J698: [ 50  99 149 128 114]
J894: [135 126  89 125  78]
J541: [ 90 134 117 125  74]
J223: [109 128 121  96  87]
J915: [111 147 150 149 113]
common J223 J698:   [128]
common J894 J541:   [125]
common J698 J915:   [149]

J57: [219 141 131 121  99 134 137 143]
J239: [102 144 152 118 133 137 121 199]
J372: [ 82 181 123 157 161 132 134 167]
J31: [ 83 182 123 157 161 132 134 167]
J95: [121  64 157 115 148 142 122 194]
J575: [163 144 114 121  93 119 135  54]
J955: [150  83 108 122  90 113 135 137]
J629: [108  66 155 117 150 139 121 199]
J224: [ 85 190 199 160 160 132 136 161]
J59: [140 163 103 126  89 109 199  43]
J128: [105 163 128 148 154 134  84 138]
J345: [105  68 142 117 151 138 121 199]
common J31 J57:   [134]
common J239 J955:   [137]
common J31 J955:   [83]
common J239 J59:   [199]
common J128 J95:   [148]
common J629 J95:   [121]
common J629 J224:   [199]

J383: [ 47 145 197 155]
J943: [146 144 121 155]
J273: [103 108  91 116]
J882: [154  89  90  65]
J683: [144  61 147  90]
J842: [ 91  65 132 154]
common J842 J273:   [91]
common J943 J683:   [144]
which: [103 108  91 116]  J273
which: [146 144 121 155]  J943
common J943 J383:   [155]
common J683 J882:   [90]
common J683 J943:   [144]

J179: [151 113 177 120 178 120 189  74 114 105 151 116 188 128  57  95  92  65
 117 202  55  82 189  56]
J164: [151 113 177 120 178 120 128  74 114 105 127 188  55 128 113  77  37  54
  91 136 144  89 189  84]
J90: [151 189 177 120 178 120 128  74 114 105 127 116 206 128 106  77  37  54
  84 160 149  83 189  87]
which: [151 113 177 120 178 120 128  74 114 105 127 188  55 128 113  77  37  54
  91 136 144  89 189  84]  J164
which: [151 189 177 120 178 120 128  74 114 105 127 116 206 128 106  77  37  54
  84 160 149  83 189  87]  J90
which: [151 113 177 120 178 120 189  74 114 105 151 116 188 128  57  95  92  65
 117 202  55  82 189  56]  J179

J657: [ 88 142 128 142 127 165]
J877: [140 132 112  56 128 165]
J400: [126  56 128 120 157 111]
J126: [133 131 132 208 166 119]
J75: [ 88  88 128  55 111 129]
common J75 J877:   [128]
common J126 J877:   [132]
which: [ 88  88 128  55 111 129]  J75
common J877 J75:   [128]

J663: [147 145 141 100  73  57]
J261: [ 94  97 146 198 140 108]
J888: [ 96 146 124 161 137 110]
J270: [ 97 146 124 107 199 198]
which: [ 97 146 124 107 199 198]  J270
common J888 J261:   [146]
which: [147 145 141 100  73  57]  J663
which: [ 94  97 146 198 140 108]  J261

J133: [109 118  85  89 171 102 110 166 124 118 102 154 163 112]
J613: [109 118  85  89 171 102 110 166 124 118 102 154 155  81]
J982: [ 96 106 148 105 181  85 116 105 150  86 129  81  96 117]
J570: [121 132 128 125 130 135 121 130 129 124 128 125 128 154]
common J133 J982:   [85]
common J570 J982:   [129]
common J982 J133:   [85]

J897: [ 55 138 222 120]
J457: [112 153 138 112]
J932: [ 99 160  64 166]
J592: [ 55 173 133 122]
J175: [ 75 111 217 111]
J121: [109 142 166 103]
J599: [122  76 170 114]
J330: [131  61 146 135]
common J121 J932:   [166]
common J897 J592:   [55]
common J592 J599:   [122]

J723: [105 105 173 124 125 128 124]
J86: [104 103 144 151 124 152 131]
J689: [103 128 127 146 104 132 151]
common J723 J86:   [124]
common J689 J723:   [128]
common J86 J723:   [124]
common J723 J689:   [128]
which: [105 105 173 124 125 128 124]  J723
which: [103 128 127 146 104 132 151]  J689

J298: [153 108 111 158 107 132]
J995: [118 115 137 144 181 129]
J323: [128 128 115 116 181 122]
J583: [128 127 115 108 127 122]
common J298 J583:   [108]
common J583 J298:   [108]
common J995 J583:   [115]

J282: [162 149 169 119 157 137 161 151 109 157 125 161 152 171 141 128 157 112
 117 150 163  79 153 132 155 104  82 138 193 137 143 158 139  91 149  38
 174 121 177]
J29: [173 174  85 137 177 118  74 131 148  91 127 102 204 161 176 163 112 142
  94 130 127  79 153 132 155 104  82 138 193 137 143 158 139  91 149  38
 174 121 177]
J578: [162 149 169 119 157 122 161 151 109 157 125 161 152 171 141 128  61 112
 117 150 163 104 114 153  95 151 152  94 139 143 167 127 125 113 123 128
  77 160 112]
J211: [ 87 141 110 152 126 139 164 114 106 161 109 110 105 161 122 148 138 133
 124 169 149 130 136 151 119 164 160 171 121 141 145  93  90 135 116 136
 122 127  84]
J900: [162 149 169 119 157 137 161 151 109 157 125 161 152 171 141 128 157 112
 117 150 163 104 119 128 121  91 146  75 152 103 134 148 117 113  61 106
 154 125 112]
which: [162 149 169 119 157 122 161 151 109 157 125 161 152 171 141 128  61 112
 117 150 163 104 114 153  95 151 152  94 139 143 167 127 125 113 123 128
  77 160 112]  J578
which: [ 87 141 110 152 126 139 164 114 106 161 109 110 105 161 122 148 138 133
 124 169 149 130 136 151 119 164 160 171 121 141 145  93  90 135 116 136
 122 127  84]  J211

J467: [138  97 132 142 141 131 132 144 108]
J603: [110 107 127  73 136 123 120 112 107]
J48: [111 137 130  98 111 118 124 126 142]
J823: [111 137 130  98 111 118 124 126 143]
J767: [106 118 108 139  44 114 112  99  96]
common J48 J767:   [118]
common J767 J467:   [108]

J822: [167 184 115 139 109 127 125 154 133  81 131 128 123 132 108  82 103 128
 129 189 120 162 185 108 213 136 107  53  85  96  76]
J631: [165 181 115 141 153 112 143 155 128  84 161 133 128 114 111 129 123 111
 124 199 156 167 180 116 206 105  85  49 100  96 155]
J612: [165 181 115 141 153 112 143 155 128  84 161 133 128 114 111 129 123 125
 138 164 111 129 139 166 145 155 113 155 117 120  79]
J840: [ 89  85 131 142 103 130 110  94 137 173  79 126 141 131 173 158 166 144
 122  95 129  88  65 140  92 155 126 223 157 158 172]
J872: [ 92 149 154 160 104 127 176 199 135 131 147 124 100 113 165  84 110 112
 137 159 122 138 164 127 169 149  85 104  89 113  83]
which: [165 181 115 141 153 112 143 155 128  84 161 133 128 114 111 129 123 125
 138 164 111 129 139 166 145 155 113 155 117 120  79]  J612
which: [165 181 115 141 153 112 143 155 128  84 161 133 128 114 111 129 123 111
 124 199 156 167 180 116 206 105  85  49 100  96 155]  J631

J745: [ 94 142 125 123]
J550: [156 206 141 117]
J255: [158 196 160  82]
J804: [171 117  99 155]
J237: [159 160  81 135]
J680: [175 206 181 176]
J531: [126 142  62  82]
common J255 J237:   [160]
common J680 J550:   [206]
common J550 J680:   [206]
common J804 J550:   [117]
common J531 J255:   [82]
which: [175 206 181 176]  J680
common J531 J745:   [142]

J221: [110  87 127 128]
J628: [128 157 151 100]
J320: [ 41 128 126 131]
J228: [128 125 125 116]
J910: [ 30 128 155  87]
J650: [153  98  68 126]
J525: [150 126  76 109]
common J650 J525:   [126]
common J628 J320:   [128]
common J228 J628:   [128]
common J320 J221:   [128]
common J221 J228:   [128]
common J525 J320:   [126]
common J228 J910:   [128]

J958: [ 88  90 135 116 135 119  89 108 152 114 160 144 157 126 164 109 107 139
 122 154 106  93 119 191 149 129 121 164 154 116 120 154 124 161 187 156
 133 111]
J609: [167 108 186 129 153 104 128 139  87 179 158 139  60 114 164 130 114 157
 131 124 142 104 149 139 100 146 102 121 174 104 140 114 142 109 140 111
 103 135]
J826: [119 140 104 167 114 153 162 181 122 135  71  91 180 135  74 130 148 110
 177 133 119 143 136  88 156 140 136 100 115 139 115 130 153 110  75 153
 130 114]
J845: [173 108 189 129 155  97 134 138  80 176 151 145  53 107 160 128 120 158
 123 130 144 100 158 137 103 154  96 122 182 101 143 117 148 112 139 113
 110 137]
J63: [ 86 106 110 111 157 134 116 101 175  62 113 103 168 142  99 124 123 120
 119 142 110  96 129 160 131 131 159 119 158 160  98 184 124 149 168 132
 117 110]
J630: [172 157 118 142 132 139 170 144 111 137 100 107 107 135  93 149 137 109
 144 116 155 165 135  69 111 127 149  83  97 128 134 101 133  84  75 176
 124 153]
J515: [128  97 132 161 152 129 156 150 132 121  85  73 147 145  91 121 138 147
 125 148 117  76 150 142 135 153 146  96 182 150  91 187 157 114 131 131
  98 112]
J856: [ 84  96 129 116 132 122  85 113 139 113 160 145 164 125 165 105 117 144
 122 147 104  91 120 194 151 119 118 172 152 125 116 155 127 160 190 154
 134 102]
J825: [114 130 130 173  95 141 132 189  84 189 111 137 167 103 145 118 139 140
 143 131  97 146 127 115 159 136  81 148  99  94 125 119 147 137 104 189
 132 107]
J648: [168 168 121 148 131 145 163 147 111 142 100 107  91 133  86 144 133 110
 146 110 153 165 135  67 110 128 143  80  99 129 133  94 121  94  84 104
 120  61]
J264: [176 134 158 128 167 114 163 127 113 127  60 106  64 151 103 128 125 138
 122 129 157 101 159 114  95 145 146 103 176 135 125 148 141  88 118  76
  92 140]
J416: [169 133 153 136 165 114 154 131 107 126 113  89  60 142 109 136 126 143
 127 128 167 106 158 118  90 134 152  84 173 136 120 146 144  94 111  60
  96 143]
which: [ 88  90 135 116 135 119  89 108 152 114 160 144 157 126 164 109 107 139
 122 154 106  93 119 191 149 129 121 164 154 116 120 154 124 161 187 156
 133 111]  J958
which: [128  97 132 161 152 129 156 150 132 121  85  73 147 145  91 121 138 147
 125 148 117  76 150 142 135 153 146  96 182 150  91 187 157 114 131 131
  98 112]  J515

J370: [215 160 130 163 167 122]
J151: [216 156 122 174 169 104]
J924: [214 163 135 163 167 101]
J691: [214 163 135 170 167  96]
which: [214 163 135 170 167  96]  J691
common J151 J370:   [122]
common J370 J151:   [122]

